Each row has a name. Each piece below is followed by the name of the row it came from, unless a question asks for something else. Each question is about the rows just above it. Some pieces are copies with a little noise. Places in a row count from 0.

[101 153 145 135 137 153 163 116 182 106 130 111 130 155 142  75 123 115
 121  87 122 164] : R
[110 176 130 147 151 152 164 133 197 117 128 101 129 168 149  79 127 129
 118 106 114 177] : K
[180 155 103 154 154 118 110 178 114 178 136 142 139 137 140 198 154 176
 142 210 133 129] : F
Changed F: [180 155 103 154 154 118 110 178 114 178 136 142 139 137 140 198 154 175
 142 210 133 129]. Place and old value: : 17, [176]
One entry of F was changed: [180 155 103 154 154 118 110 178 114 178 136 142 139 137 140 199 154 176
 142 210 133 129]. Where, and from what? : 15, [198]
Changed F: [181 155 103 154 154 118 110 178 114 178 136 142 139 137 140 198 154 176
 142 210 133 129]. Place and old value: : 0, [180]
One entry of K was changed: [110 176 130 147 151 152 164 132 197 117 128 101 129 168 149  79 127 129
 118 106 114 177]. Where, and from what? : 7, [133]
q: [110 177 129 147 151 152 166 132 196 117 129 102 129 168 148  79 127 128
 119 106 115 177] : K
One entry of K was changed: [111 176 130 147 151 152 164 133 197 117 128 101 129 168 149  79 127 129
 118 106 114 177]. Where, and from what? : 0, [110]

[164  78  47 214] = G
[211 187 170 142] = B
[ 96 196 160 173] = S
[177 191  79  79] = U
[102 126 205 156] = Z
[ 99  62 168 127] = P
[219 116  99 157] = Y
[ 82 172 213  95] = E
[106  37 205 122] = X
One entry of B was changed: [211 187 171 142]. Where, and from what? : 2, [170]
Changed S: [ 96 196 159 173]. Place and old value: : 2, [160]
One entry of Z was changed: [102 126 205 155]. Where, and from what? : 3, [156]
q: [164  78  48 215] : G
Where does [ 97 196 160 173] differ from S, and what was there? : 0, [96]
Changed P: [ 99  63 168 127]. Place and old value: : 1, [62]

[120 131  93 114  93 126] -> Q
[146 115 112 115  74 139] -> L
[145  36  67 101  90 102] -> J
[103  84 146 165 145 186] -> H
[132 139  80 172 187 146] -> N
[144 164 128 107 101 125] -> T
[175 132 152 102 105 160] -> A
[105 127 117 125 124  93] -> V
[177  94 174  57 129 117] -> M
[120 131  93 114  93 106] -> W
[ 81 136  94 192 164  98] -> D
q: [122 130  95 113  94 107] : W
q: [118 132  92 115  93 126] : Q
[106] is at row and place : W, 5
Row and place of [187] in the named rows: : N, 4
q: [177  93 174  55 129 117] : M
One entry of Q was changed: [120 132  93 114  93 126]. Where, and from what? : 1, [131]

[196 198 196 196 180 196 196 196 197 196 179 180 177 195 182 177 195 198
 181 194 194 195 195] -> nepet
[195 196 194 194 179 194 195 194 195 194 177 179 176 194 181 176 193 197
 180 193 193 194 193] -> fak
[195 198 196 196 180 196 196 196 197 196 179 181 178 196 183 178 195 198
 181 195 194 195 196] -> fisar
[196 198 196 196 180 196 192 196 197 196 179 180 177 195 182 178 195 198
 181 194 194 195 195] -> Kiso
q: [195 196 194 194 179 194 195 194 195 194 177 179 176 194 181 176 193 197
 180 193 193 194 193] : fak
One entry of fak was changed: [195 196 194 194 179 194 195 194 195 194 177 179 176 194 182 176 193 197
 180 193 193 194 193]. Where, and from what? : 14, [181]
q: [196 198 196 196 180 196 196 196 197 196 179 180 177 195 182 177 195 198
 181 194 194 195 195] : nepet
[196 198 196 196 180 196 192 196 197 196 179 180 177 195 182 178 195 198
 181 194 194 195 195] is in which row? : Kiso

[134 144  93 149 120 109 187 110 186 151]  kuf
[135 130 156 205 137 133 138  84 126 120]  buv
[145 133 152 123  96 168 105 118 122 131]  libe
[ 92 117 128 106 142 157 118 163 128 138]  voz
[173 100 142 112 105 130 144 132 117 148]  tef
Where does [ 92 117 127 106 142 157 118 163 128 138] differ from voz, and what was there? : 2, [128]
q: [134 143  93 148 119 110 186 110 188 152] : kuf
Where does [134 144  93 149 120 109 187 111 186 151] differ from kuf, and what was there? : 7, [110]

